X =
[[120 129 111 130 139 116 125 132 129 124 112]
 [123 145 143 126 128 106 124 129 133 114 130]
 [136 142 130 131 127 124 139 134 127 126 124]
 [131 138 117 135 144 110 135 120 137 129 138]
 [113 130 120 119 136 115 141 117 120 112 132]
 [134 135 107 126 137 107 130 127 128 118 117]
 [121 148 136 116 124 130 122 127 135 131 132]
 [131 134 129 137 133 129 137 120 120 128 131]
 [124 134 128 137 129 119 131 130 135 135 138]
 [122 125 134 119 127 116 116 126 113 140 142]
 [132 144 123 122 131 116 129 135 124 148 136]
 [117 140 113 132 129 120 130 131 131 132 121]]
Indices start at 1.
row 1 col 1 = 120
row 11 col 2 = 144
row 1 col 5 = 139
row 9 col 11 = 138
row 10 col 7 = 116
row 11 col 4 = 122
row 8 col 11 = 131
row 8 col 3 = 129
row 9 col 9 = 135
row 6 col 9 = 128
row 4 col 4 = 135
row 9 col 10 = 135
row 3 col 6 = 124
row 1 col 8 = 132
row 10 col 11 = 142
row 6 col 1 = 134
row 6 col 4 = 126
row 7 col 10 = 131
row 4 col 6 = 110
row 6 col 7 = 130
row 9 col 7 = 131
row 10 col 3 = 134
row 1 col 10 = 124
row 3 col 8 = 134
row 10 col 9 = 113
row 2 col 5 = 128
row 11 col 6 = 116
row 12 col 9 = 131
row 6 col 6 = 107
row 2 col 11 = 130
row 7 col 5 = 124
row 12 col 10 = 132
row 5 col 11 = 132
row 5 col 1 = 113

data =
[[122 119 137 127 102 113 110 138 140 111]
 [139 138 107 120 135 104 112 117 112 150]
 [111 141 146 117 102 139 119 148 138 111]
 [112 116 151 116 112 131 123 135 146 121]
 [111 125 137 111 106 119 115 141 145 128]
 [137 144 125 133 133 111 136 131 126 113]
 [114 127 142 116 117 129 143 141 111 149]
 [114 122 141 116 113 124 151 144 117 146]
 [134 112 126 117 144 117 130 122 135 146]
 [135 118 120 134 137 114 141 128 131 130]
 [134 126 103 107 117 117 113 124 123 148]
 [142 144 131 124 125 147 123 108 150 108]
 [105 131 150 110 106 131 124 142 145 109]]
Indices start at 1.
(1, 1)	122
(13, 1)	105
(5, 10)	128
(5, 5)	106
(6, 4)	133
(8, 7)	151
(3, 4)	117
(10, 3)	120
(5, 2)	125
(11, 4)	107
(5, 4)	111
(10, 1)	135
(1, 5)	102
(7, 4)	116
(7, 3)	142
(8, 8)	144
(1, 2)	119
(6, 7)	136
(11, 2)	126
(10, 6)	114
(3, 2)	141
(12, 9)	150
(7, 6)	129
(11, 10)	148
(7, 1)	114
(1, 9)	140
(3, 10)	111
(2, 2)	138
(1, 10)	111
(5, 9)	145
(7, 2)	127
(11, 5)	117
(5, 3)	137
(5, 8)	141
(8, 2)	122

W =
[[116 119 120 127 124 123 133 136 137 117 127 123 148 144 125]
 [118 104 138 150 144 121 144 134 127 131 115 117 130 132 122]
 [146 143 131 142 140 125 126 126 112 141 127 136 114 119 137]
 [120 132 138 110 133 125 119 135 123 114 121 139 130 133 140]
 [111 116 112 114 116 127 119 126 135 116 131 120 141 145 132]
 [128 131 110 151 151 125 146 135 113 152 116 136 130 130 134]
 [130 138 123 126 140 137 133 141 123 132 141 140 127 132 131]
 [138 139 139 117 113 130 114 109 114 112 135 116 112 122 124]
 [143 137 110 149 128 138 133 128 126 148 148 139 129 123 132]
 [116 129 125 125 115 134 140 122 134 116 123 127 127 117 113]]
Rows and columns are counted from 1.
(1, 1): 116
(3, 10): 141
(8, 5): 113
(2, 3): 138
(8, 4): 117
(2, 1): 118
(10, 2): 129
(8, 3): 139
(1, 8): 136
(9, 12): 139
(9, 3): 110
(2, 6): 121
(4, 4): 110
(6, 7): 146
(10, 3): 125
(5, 12): 120
(10, 12): 127
(6, 6): 125
(1, 7): 133
(7, 10): 132
(10, 5): 115
(10, 4): 125
(9, 9): 126
(6, 4): 151
(3, 11): 127
(7, 7): 133
(4, 10): 114
(10, 7): 140
(10, 10): 116
(7, 8): 141
(1, 4): 127
(6, 11): 116
(10, 9): 134
(5, 14): 145
(9, 15): 132
(9, 10): 148
(7, 9): 123
